0: [139 146  97 173 183 185 151 107 121  77 114 107 149  68 163 195 121 141
  85 126  70 116  76 110  79  78 174 126  98 132 120 185]
1: [141 100 136  93 125 103 154 126 179 127 125 128 128 136 124 100 116 139
 142 118 172 150 126 183 170 166 126 173 135 136 173 121]
2: [177 162   8 218 183 220  98  91 102  69  31  57 146   5 145 135 135 154
 112 176 172  72   7  51  90  10 142  53 117 202  82 176]
3: [104 142 160 163  98 142 162 159 117 132 168 114 135 167 168 150 140  98
 127  60 116 129 201 135 160 124 119  88  97 148 123  63]
4: [149 112 121 110 113  94 131 125 163 158 106 134 132 133 132  93 123 143
 130 104 117 106 118 149  98 157 146 185 187 122 121 126]
5: [104 113 128 136 106 113 144 149 180 119 132 113 138  85 124 178 115 167
 125 112 152 128 148 124 148 119 129 163 141 151 121  96]
6: [108 136  96 150  36 184 122 121 179 193 111 196 135 153 136  97 112 136
 103 107 176 112 100 235 140 130 111  68 126 135 129 165]
7: [147  95 163  87 188 112 100 113 109 114 129 118 125 117 128  97 160 137
  89 138 108 173 140  89 155 144 114 156 132  94 112 133]
8: [ 96 132 127 156 121 130 118  91 170 120 118  50 116  87 124 165 129 116
 139 146 132 114 146 104 139 106 120 114 130  77 106 157]
9: [116 143 154  70  96 118 145 136 132 151 142 156  92 144 159 139 130 115
 132 101 165 128 172 137  98 154 125 111 116 126 127  85]
10: [165 157 131 171 116 107 161 102 145 132 140 122 192 133  88 104 114 159
 121  99 170 109 115 124 152  91 146 172 153 124 110 119]
11: [150 127 134  97 121 126 117 140 149 158 179 128 191 112 163 147 139 137
 158 121 132 130 113 161 137 112 105 127 117 142 124 138]
12: [142 157   0 239 185 243  83  51 125  17  52  38 150   0 112 192 152 179
  90 198 147  87  22  99 120  41 161  97  85 178 118 144]

[140 123 136 127 129 129 142 125 148 134 155  99 163 124 119 135 109 156
 116 131 148 128 148 108 198 132 127 174 111 128 147  92] 5 10 1 11 7
[144 133 116 162 163  91 156 165  87 125 164 184 127 147 149  65 154 167
 143 152 112  85 101 159 179 172 138 138 107 156 167  78] 1 11 4 10 9
[127 158 153 130  59 196 123 158 167 170 138 179 170 159 118 153 118  95
 104 137 168  89 123 212 120 107 112  81 105 141 149 185] 6 11 9 1 5
[114 127 167  81 113 127 115 137 151 145 158 110 151 156 144 128 124  99
 152 120 125 108 113 165 169 119  94  84 160 162 139 152] 11 1 9 4 5
[129  91 157  81  45  60 137 169  70  84 165 224  54 150 133  57 155 145
 155 128 125 100 192 116  99 242 124 158 139 104 160  27] 9 4 1 7 3
[142 148 167 149 112 145 194 110  87 165 167  88 125 146 134 125 140 139
  84  82  80 131 188 113 156  81 113  59 173 156 133 154] 3 11 9 10 8
[171 125 138 127 119  43 153 111 150 133 133 133 121 100 125  78  98 178
 168 133 149 157 130 112 203 156 130 235 117  96 146  67] 1 10 4 5 7
[148 139 140 134 176  82 123 132 170 107 166 191 106 136 142 117 124 168
 129 121  84 135 131 104 163 144 123 221  84  80 140  85] 7 1 4 5 11
[116 104 139  71  86  96 138 133 120 121 133 148 129 142 141 127 133 123
 136 119 109 115 178 153 124 156 120 137 128 149 153 119] 9 1 4 11 5
[149 102 146 116 166 135 115 101 111 136 144  91 111 122 111 132 156 110
 106 103 100 151 151  70 157 105 140 157 120 133 128 129] 7 8 5 11 4
[ 93 159 117 138 141 136 139  95 157 144 119  90 119 135 134 156 136 127
 105 125 140 157 134  99 136 124  98 135 107 106 116 159] 8 5 7 11 9
[ 82 132 190  51  77  98 110 131 125 157 156 111  89 163 132 156 120 114
 141 127 152 147 161 137 110 147  98 100 141 146 144 102] 9 11 1 3 5
[177 111 176 100 129 134 121 167  77 200 180 143 136 162 147  88 141 125
 172 125 104 132 119 175 171  83 126  55 172 200 143 196] 11 9 1 4 3
[105  94 151  99 173 108 142 110  77  88 140 130 124 139 118 122 150 111
 148  97  95 128 144 109 123 138 131 135 134 149 112 128] 7 9 4 11 5
[141 125 117 130 111  95 119 140 137 137 115 181 115 160 158  93 105 114
 169 109 124  78  96 198 120 157 117 143 143 143 140 127] 4 1 11 9 6
[142 107 195  77  92  56 148 171  76  56 202 153 105 126 137 115 142  97
 142 117 120  88 169 124  75 181 146 140 113 109 142  57] 9 3 4 7 1
[113 107 169   2  17  89 110 185 114 124 156 197  80 172 139 106 132 110
 144 113 138 130 149 215 147 177 126 114 135 178 166  63] 9 1 4 11 3
